In the data rows, 128 means zero.
Here are some points:
[113 157 128 117 135 155 122 128 135 138 142 134 128]
[108 120  94 151 129 141 126 135 141 102 128 148 126]
[117 101 101 149 147 108 124 140 113 131 100 151 107]
[134 148 127 114 114 145 125 113 137 135 153 134 139]
[174 167 191   0  63   0 232 133 192 117  36   0 173]
[240  68  59 107  91   0 226 152 202   5 103  44 209]
[117 142 125 129 101 139 141 118 130 138 128 149 100]
[108 147 160 109 137 175  89 125 113 140 124 137 127]
[118 134 145  92 129 152  95 135  93 137 129 127 120]
[125 132 126 129 129 143 135 129 122 140 138 149 131]
[133 119 139 127 125 149 100 141 133 117 118 148 123]
[208  89  94 204 155  48 218 149 172  64 119 103 162]
[133 151 116 130 124 130 130 106 117 135 143 130 126]
[129 147 142 140 137 150 146 117 139 151 123 148 134]
[104 182 156 127  98 157  47 121 110 176 119 149  90]
[137 166 159 108 106 156 121 145 154 139 123 116 160]
[127 136 125 140 131 138 134 135 129 135 114 148 127]
[130 136 136 126 132 150 107 137 119 127 124 151 121]
[121 131 156 121 123 189  71 135 137 145 148 107 136]
[136 166 130 140 141 136 109 131 127 172 132 119 160]
[133 125 149 119 134 163 101 130  98 132 112 129 120]
[121 151 140 125 118 138 124 118 112 138 144 146 135]
[117 119 117 121 106 158 131 125 135 122 134 125 134]
[122 106 141 127 129 112 147 141 105 119 133 119 118]
[134 153 153 132 103 136  93  96 153 144 149  90 144]
[121 140 156 131 120 189  77 109 102 138 132 134 142]
[114 114 120 118 150 166  67 113 122 170 159 169  99]
[117  99 111 136 144 134 140 157 135 131 100 152 109]
[122 107  98 143 133 120 158 131 124 140  97 146 115]
[154 146 125 144 131 130 138 123 135 130 106 136 129]
[119 141 119 131 122 142 136 128 115 139 138 141 126]
[120 136 136 127 127 160 119 112 127 141 129 153 124]
[114 106 127 151 121  76 160  62 126  94 132 106 103]
[129 151 170 137  97 163  80 113 113 169  96 126 151]
[121 139 119 119 115 139 145 121 104 133 141 139 134]
[218  87  87 109 101   0 193 148 180  30 110  44 191]
[102 118 135 133 137 159 125 126 128 140 118 162 148]
[141 152 132 132 134 158  93 128 124 134 126 139 129]
[119 137 135 136 126 136 115 140 125 133 125 159 125]
[128 150 149 112 119 147 101 131 146 116 130 120 142]
[255  16  94   0   0   0 255 120 255   0   0   0 173]
[138 127 111 154 117 139  97 144 124 108 153 130 134]
[165 164 163  84 120 194  75 117 106 105 101 106 134]
[120 116  94 134 120 136 159 131 112 148 147 157 105]
[165  46 107 138 112   0 191 109 183  79 102   0 136]
[121 113  91 160 145  87 140 123 149 138 144 153 123]
[163 106 105 166 140 103 144 155 145 108 111 133 138]
[124 131 121 134 126 143 139 128 113 138 143 138 133]
[148 123 116 144 123 126 124 129 139  86 133 145 130]
[ 80 187 108 139 143 121 151  40 130 149 143 122 106]
[119 139 130 125 123 140 136 112 115 143 142 152 118]
[122 147 133 134 132 143 113 136 116 119 109 141 138]
[166  37 101 134 113   0 189 115 173  79 102   0 134]
Here are 16 more points, each followed by its number:
[161 107 107 165 142 107 141 155 146 109 111 133 137] 0
[147  98 128 131 133 109 173 107 141 152 167 100 132] 1
[121 133 117 129 141 146  99 130 120 131 131 148 124] 2
[119 138 105 130 135 137 111 107 102 135 133 146 103] 3
[115 110 116 130 123 131 146 145 146 126 137 135 152] 4
[109 142 133 144 135 140 119 135 125 134 121 163 125] 5
[115 117 114 136 128 139 134 132 140 141 152 124 136] 6
[125 136 127 119 123 139 127 109 100 134 144 158 132] 7
[120 198 194  81 159 138 108  72 122  95  92 134 165] 8
[132 147 120 115 119 143 111 112 127 135 129 141 124] 9
[178 143 228  81 109  63 154 108 141 135 121   0 139] 10
[102 138 156 108 104 174  79 137 101 141 126 129 133] 11
[122 126 137 128 114 123 118 108 133 125 118 127 126] 12
[127 126 135 138 135 157 106 121 117 127 129 127 136] 13
[118 132 121 128 136 152 127 122 119 135 136 144 124] 14
[192  63  71 149 136  21 171 150 176  52 104  90 177] 15
Which three of these numbered points are nearest to each point below by angle, seen from the average point of the first points? Their numbers follow each, nearest first.
[116 144 127 142 128 148 122 147 123 131 120 162 122] > 5 2 14
[122 134 127 125 138 152  94 124 107 135 125 146 113] > 2 3 14
[131 138 136 123 130 151 107 131 120 126 128 145 121] > 2 13 11
[185  72  80 151 137  36 165 148 169  66 104 100 166] > 15 0 1
[118 131 140 128 114 129 112 103 133 130 123 132 128] > 12 9 11
[128 114 128 140 129 111 142 126 121 126 131 132 124] > 1 0 6
[132 152 210  99 141 115 109 134 138 125 128  39 106] > 10 8 11
[119 122 118 133 147 136 144 127 145 142 151 126 131] > 6 4 14
[120 197 152  94 138 169  64  85 105 150 100 122 149] > 8 9 11
[130 146 140 133 114 126  95 108 149 142 138 102 137] > 12 11 9
[125 109 109 136 136 131 136 124 126 130 141 132 132] > 6 14 4
[138 165 125 116 126 153 104 115 136 134 139 130 129] > 9 2 11
[215  82  75 112  98   0 205 146 184  31 110  65 192] > 15 0 10
[118 141 126 139 128 147 125 143 122 132 124 160 124] > 5 14 2
[102 159 165 113  96 169  95 117 131 127 128 125 158] > 11 8 13
[159 104 112 148 141  97 133 140 141 130 114 140 125] > 0 15 1
[126 145  84 134 134 121 118 115 116 157 111 165 103] > 3 2 9
[119 152 130 127 115 131 133 116 114 140 147 149 138] > 7 14 9
[177  26 103 137 105   0 204 102 191  63  92   0 136] > 15 10 1
[116 110 136 131 118 145 123 129 142 133 146 146 136] > 6 4 14
[122 109 109 140 125 112 156 151 146 122 140 142 138] > 4 0 6
[132 141 132 132 121 133 131 117 115 124 150 132 129] > 7 14 3
[177 151 156   1 110  69  80 132 157 122 107   0 137] > 10 8 15
[132 145 118 117 121 140 108 112 125 135 121 143 120] > 9 3 2
[128 130 134 137 137 153 115 124 118 135 132 132 133] > 13 14 2
[119 147 146 120 128 183  98 107 118 116 124 141 137] > 13 11 9
[121  77 108 160 118  76 167 125 114 121 138 116 123] > 1 15 0
[121 128 119 128 114 128 139 123 120 129 136 133 136] > 7 14 6
[134 114 120 135 130 125 139 147 126 118 110 128 113] > 0 5 15
[136 158 227  92 150 112 109 144 139 124 129  16  99] > 10 8 11
[148 135 216 128 115 137  93 104 131 139 115  42 131] > 10 8 11
[ 82 147 124 166 161 154 133 121 130 134 113 173 121] > 5 14 2
[135 161 126 119 126 151 112 116 132 137 140 133 130] > 9 14 2
[134 153 150 136 155 162 119 131 123 130 111 129 111] > 13 5 14
[123 127 113 126 144 132 116 135 110 119 135 160 130] > 2 14 5
[121 116 108 135 133 116 154 157 154 122 136 140 140] > 4 0 6
[147 143 140 159 120 133 128 129 122 136 119 156 114] > 5 3 7
[156 162 170 141 114 140  99 127 137 138 133  66 123] > 10 11 13
[122 114 109 133 134 117 147 156 152 122 135 136 141] > 4 0 6
[127 138 130 143 126 148 124 147 119 127 121 148 122] > 5 2 14
[146 134 124 115 102 133  96 114 123 126 141 136 127] > 9 11 7
[141 113  96 154 134 100 147 148 146 118 122 140 135] > 0 15 4
[118 132 124 130 132 151 122 113 122 134 131 142 125] > 14 2 3
[168 144 123 147 130 128 133 127 134 126  92 138 132] > 0 5 15
[118 107 119 129 142 124 149 140 156 131 134 120 155] > 4 6 1
[135 118 100 142 133 132 133 128 138 127 141 144 128] > 6 14 4
[115 109 121 129 140 125 152 136 159 133 136 122 156] > 4 6 1
[203   0 118 104   6   0 238  32 198  45   5   0 174] > 15 10 1
[128 119  70 129 179 102 161 172 155 136  99 159  98] > 0 4 15
[116 140 126 137 122 152 124 142 125 129 123 153 124] > 5 14 2
[121 106 120 120 158 169  64 112 115 180 162 176  94] > 2 14 3
[118 128  92 147 147 123 134 141 123 151 140 141 122] > 6 14 3
[115 110 119 132 135 128 147 133 151 131 139 128 151] > 4 6 1
[128 152  87 131 144 115  98 110 122 177 157 168 109] > 3 9 2
[116 156 125 135 137 167 119 110 121 133 142 142 126] > 14 9 2
[130 144 144 126 135 153 108 133 119 118 111 123 141] > 13 11 8
[120 157 167 113  97 142 109 163 139 122 132 106 166] > 11 8 10
[187 151 176  99 102 168 126 134 141 173 105 103 160] > 10 11 8
[160  72 152 142 117   0 193 114 171 112  87   0  98] > 10 15 1
[120 129 135 130 132 150 113 124 111 132 125 140 131] > 13 14 2
[140 147 138 132 154 132 169  97 104 115 160 146 142] > 7 14 1
[125 124 128 116 111 105 130 138 147 110 150 133 169] > 4 15 6
